In the rows, zero is written as 128.
A single turn carries every row of the set below to another of its rows. Some are shown first; where does it send the rows asked next?
q_184: [ 98 134 161 146 132 114 101 119 134 108 173 137 142 111 129 127]
q_318: [ 93 124 153 158 129 117  99 119 135  93 163 124 145 134 127 134]
q_432: [117  78 169 148 112 139 123 142 157 133 162 134 134 117 131 157]
q_772: [121 118 125 130 137 123  96 144 137 121 140 133 138 110 146 144]
q_476: [125 124 148 179 116 134 102 133 140 114 152 138 130 103 144 148]
q_535: [147 134 150 132 138 127 118 132 121 113 156 134 120 146 121 143]
q_842: [130 105 153 134 104 121 139 145 138 124 179 131 114 136 110 139]
q_658: [101 115 157 132 107 148 119 126 130 143 180 116 139 134 123 163]
q_609: [135 112 162 138 114 160 131 146 140 124 154 138 107 112 113 133]
q_462: [126 110 155 136 106 143 122 138 115 129 163 140 107 136 115 128]
q_654: [103 109 127 154 120 114 112 147 156  96 158 122 140 121 120 124]
q_400: [127 118 160 115  98 136 135 145 153 124 161 134 118 117 120 139]
q_140: [133 123 147 171 139 122 105 130 136 122 170 135 132 102 142 156]
q_317: [115 125 158 120 145 154 112 138 176 123 154 120 132 128 129 155]
q_76: [145 140 136 132 134 154 119 132 137 108 157 124 119 130 117 132]
q_812: [112 117 157 149 144 137 101 123 129 131 178 125 124 162 125 151]
q_806: [107 121 154 127 136 124 116 130 166 122 184 115 136 151 122 154]
q_70: [108 112 130 146 150 122 112 144 154 100 163 122 140 109 114 124]
q_712: [119 122 137 145 130 134  97 137 151 107 132 124 143 114 151 160]
q_875: [ 97 111 147 121 118 170 117 137 137 137 158 114 138 126 117 149]
q_865: [100  92 169 143  99 158 110 127 146 131 164 135 135 116 133 136]
q_729: [117  93 161 143 138 151 125 146 126 140 158 122 131 134 113 168]
q_840: [104  71 164 153 121 146 118 140 142 125 163 133 130 128 115 134]
q_428: [ 99 121 162 168 120 114 103 129 131 101 159 140 136 122 125 124]
q_848: [119 124 156 180 136 136  99 122 134 105 155 130 135 117 140 156]
q_284: [121 123 155 146 150 171  97 130 142 132 153 127 120 137 131 151]
q_784: [138 143 162 119 137 132 127 132 148 102 155 131 127 129 114 137]
q_643: [103 102 177 135 135 145 136 142 148 129 169 119 139 125 104 160]
q_159: [143 145 145 134 123 127 126 124 143 109 180 123 125 137 120 144]
q_95: [120 113 136 144 121 118 106 153 153 111 130 135 138 110 144 147]
q_330: [106 110 132 147 138 118 111 142 162  91 151 113 147 126 125 144]
q_596: [103  79 146 132  98 140 111 138 145 134 163 128 137 132 134 141]

q_318 goes to q_330
q_875 goes to q_729
q_842 goes to q_400
And these:
q_654 goes to q_95
q_784 goes to q_76
q_865 goes to q_840
q_812 goes to q_806
q_772 goes to q_140

A single turn carries every row of the set below to another of its rows. Some are shown first; where does it send the rows asked next?
q_177: [117 134 131 150 154 142 112 113 129 134 138 123 117 139  90 110 121 121
 104 132 110 144 126 120  96 115 151 132 120 103  94 145 111 123 128]
q_198: [115 135 149 110 150 148 130 119 120 116 102 125 114 123 120 104 119 145
 120 125 128 149 104 129 128 147 152 123 125 110 125 120 124 142 111]
q_794: [126 156 130 147 129 142 110 114 136 115 112 117 144 160 134 107 121 144
 126 139 128 136 139 109 120 120 108 141 117  91 114 122 131 151 127]
q_673: [118 131 134 144 119 121 141 151 144 110 136 107 113 114 129 137 115 119
 102 146 122 152 140 105 126 119 143 104 144 109 121 134  99 133 161]
q_860: [121 144 117 139 133 131 130 115 147 122 133 124 132 137 130 113 114 150
 109 155 116 131 123  95 142 134 120 139 131  79 119 133 145 146 158]
q_612: [113 131 132 121 155 156 118 122 126 123 108 113 120 130 126 101 121 146
 128 124 122 150 108 142 131 144 142 122 121 115 130 121 121 143 104]
q_905: [172 135 140 157 120 118 132 126 119 131 138 119 133 110 147 117 119 134
 120 146 122 132 110 111 132 113 165 140 133 100 114 126 142 124 129]
q_542: [121 150 138 124 130 142 120 123 129 133 124 135 111 115 132 125 146 165
 136 116 134 118 132 110 118 142 152 121  82 114 116 122 118 141 140]
q_803: [130 154 140 147 129 141 102 113 132 116 105 114 142 160 143 108 124 145
 124 134 131 135 141 122 117 113 119 139 116  95 107 127 127 148 123]
q_790: [157 147 138 164 134 141 116 135 150 110 115 107 122  94 112 126 130 112
 102 145 126 139 123 119 135 128 160 107  90 114 111 107 124 128 138]
q_889: [120 124 146 133 110 129 111 147 153 116 106 116 130 135 145 134 109 163
 122 138 117 155 114 104 122 130 121 108 118 115 118 113 141 130 151]
q_608: [153 140 160 146 139 116 128 133 126 155 127 114 109 123 140 126 126 133
 132 116 128 151 127 111 130 113 135 122 140 110 148 122 114 128 165]
q_776: [121 137 115 158 123 135 114 156 146 131 126 115 142 131 117 128 141 129
 104 144 108 140 117 135  97 115 127 122 101 101 117 128 136 106 160]
q_64: [150 134 135 149 156 100 135 131 128 142 139 111 115 133 128 119 107 129
 104 139 122 150 122 103 126 131 135 136 132 118 158 124 124 118 155]
q_935: [117 129 136 118 156 153 120 116 123 116 105 121 116 125 123 103 119 146
 121 122 122 145 109 139 130 148 144 118 116 112 130 122 123 139 106]
q_993: [124 139 131 130 141 126  94 102 131 121 128 122 122 115 130 120 135 134
 122 104 126 136 159 104 130 119 134  99  92 130 127 134 114 121 127]
q_568: [150 124 138 154 136 125 142 118 137 131 116  94 137 109 119 123 121 110
 107 131 108 131 130 124 144 130 126 119 150 113 126 101 123 112 131]
q_979: [103 117 124 117 138 121 129 133 133 115 137 120 129 117 114 133 143 148
  89 127 123 128 118 106 114 131 164 115 103 128 106 135 117 109 126]
q_381: [116 151 130 156 123 126 115 131 149 134 115 124 143 137 108 133 147 140
  94 129 124 129 138 112 108 123 129 130  84 108 108 119 141 116 161]
q_156: [128 152 140 151 130 141 100 115 133 122 109 114 141 162 140 103 125 138
 129 132 128 141 131 126 119 115 118 137 116 102 101 134 127 150 123]
q_406: [152 135 139 147 154 104 133 136 119 146 138 113 108 135 129 122 106 131
 111 127 118 153 128 102 130 124 133 135 133 107 152 126 124 120 159]
q_248: [110 132 143 127 120 135 121 140 146 124 106 127 109 118 150 132 119 163
 123 135 140 128 127  97 120 144 128 112  95 120 115 108 131 130 139]
q_646: [135 142 155 136 116 150 119 120 137 136 113 124 122 111 119 123 149 151
 116 109 132 134 148 114 116  95 151 107 102 116 114 112  98 135 132]
q_413: [100 119 132 117 135 111 123 141 133 116 136 115 121 125 137 141 135 138
 105 131 117 146 104 140 123 134 162 117 123 127 105 138 130 110 137]
q_788: [174 136 137 155 128 114 131 131 130 136 135 114 131 116 138 121 117 136
 116 152 133 133 105 109 132 115 164 139 133 100 113 122 150 124 134]
q_464: [150 120 138 160 132 120 144 119 138 126 113  89 129 111 124 126 121 108
 105 139 121 131 119 119 140 129 127 123 146 116 123 101 123 115 131]
q_199: [124 128 136 145 151 149 105 125 125 135 136 118 126 153  86 110 120 130
 113 122 114 154 119 125  98 115 154 128 121 110 104 142 112 134 128]
q_830: [135 140 128 145 122 139 139 134 159 126 125 114 118  95 122 132 118 129
 119 147 114 144 112 125 152 136 150 109 120  91 108 118 143 136 171]
q_633: [114 138 133 148 146 121 123 123 141 114 124 136 121 114 113 106 102  96
  86 143 111 133 121 108 109 119 133 121 130  98 108 143 123 117 146]
q_437: [157 126 131 155 131 125 130 113 139 136 135 104 152 115 110 129 141 117
 124 113 106 134 123 120 150 121 126 115 139 110 136 111 127 122 145]
q_288: [135 154 123 132 133 102 124 141 150 104 130 128 146 114 143 111 123 121
  98 146 114 149 127 112 142 117 152 118 113  99 132 147 138 125 162]
q_739: [142 142 123 129 131 139 117 115 136 136 138 127 126 129 115 123 159 154
 137 102 121 117 133 113 129 135 154 119  87 109 128 133 115 141 147]
q_441: [119 131 137 128 127 144 118 125 135 124 124 127 129 110 105 123 150 148
 105 119 123 123 146 103 109 109 153 103  97 118 101 120  99 122 114]
q_853: [125 127 136 148 149 149 109 116 127 138 138 121 121 154  85 114 123 132
 109 126 110 146 126 121  97 119 154 132 118 104 104 144 111 130 133]
q_496: [112 148 137 133 136 123 104 105 137 122 119 124 134 136 112 127 144 144
 113 108 121 134 157  97 127 124 125 116  76 118 119 126 124 126 144]
q_759: [109 142 146 125 127 137 145 136 122 109 107 122 116 109 119 125 121 132
 101 142 138 142 112 117 126 129 164 131 152  92 121 115 134 147 139]
q_550: [144 131 142 146 141 124 121 125 160 117 143 100 115 137 125 129 116 131
 103 145 121 138 142  96 145 145 129 104 106 128 122 120  94 134 158]
q_321: [161 128 130 151 137 117 115 125 123 130 144 118 129  93 153 117 127 129
 129 128 118 137 115 109 131  98 157 121 134 111 124 137 124 117 122]
q_998: [150 160 137 130 146 116 125 142 135 116 140 103 124 128 142 125 147 151
  95 151 140 144 133 114 144 124 176 129 101 112 128 131 119 135 148]

q_608 goes to q_437
q_406 goes to q_568
And these:
q_248 goes to q_381
q_794 goes to q_177
q_803 goes to q_853
q_550 goes to q_790
q_860 goes to q_633
q_542 goes to q_496
q_464 goes to q_788
q_612 goes to q_156
q_776 goes to q_413
q_288 goes to q_673
q_739 goes to q_993

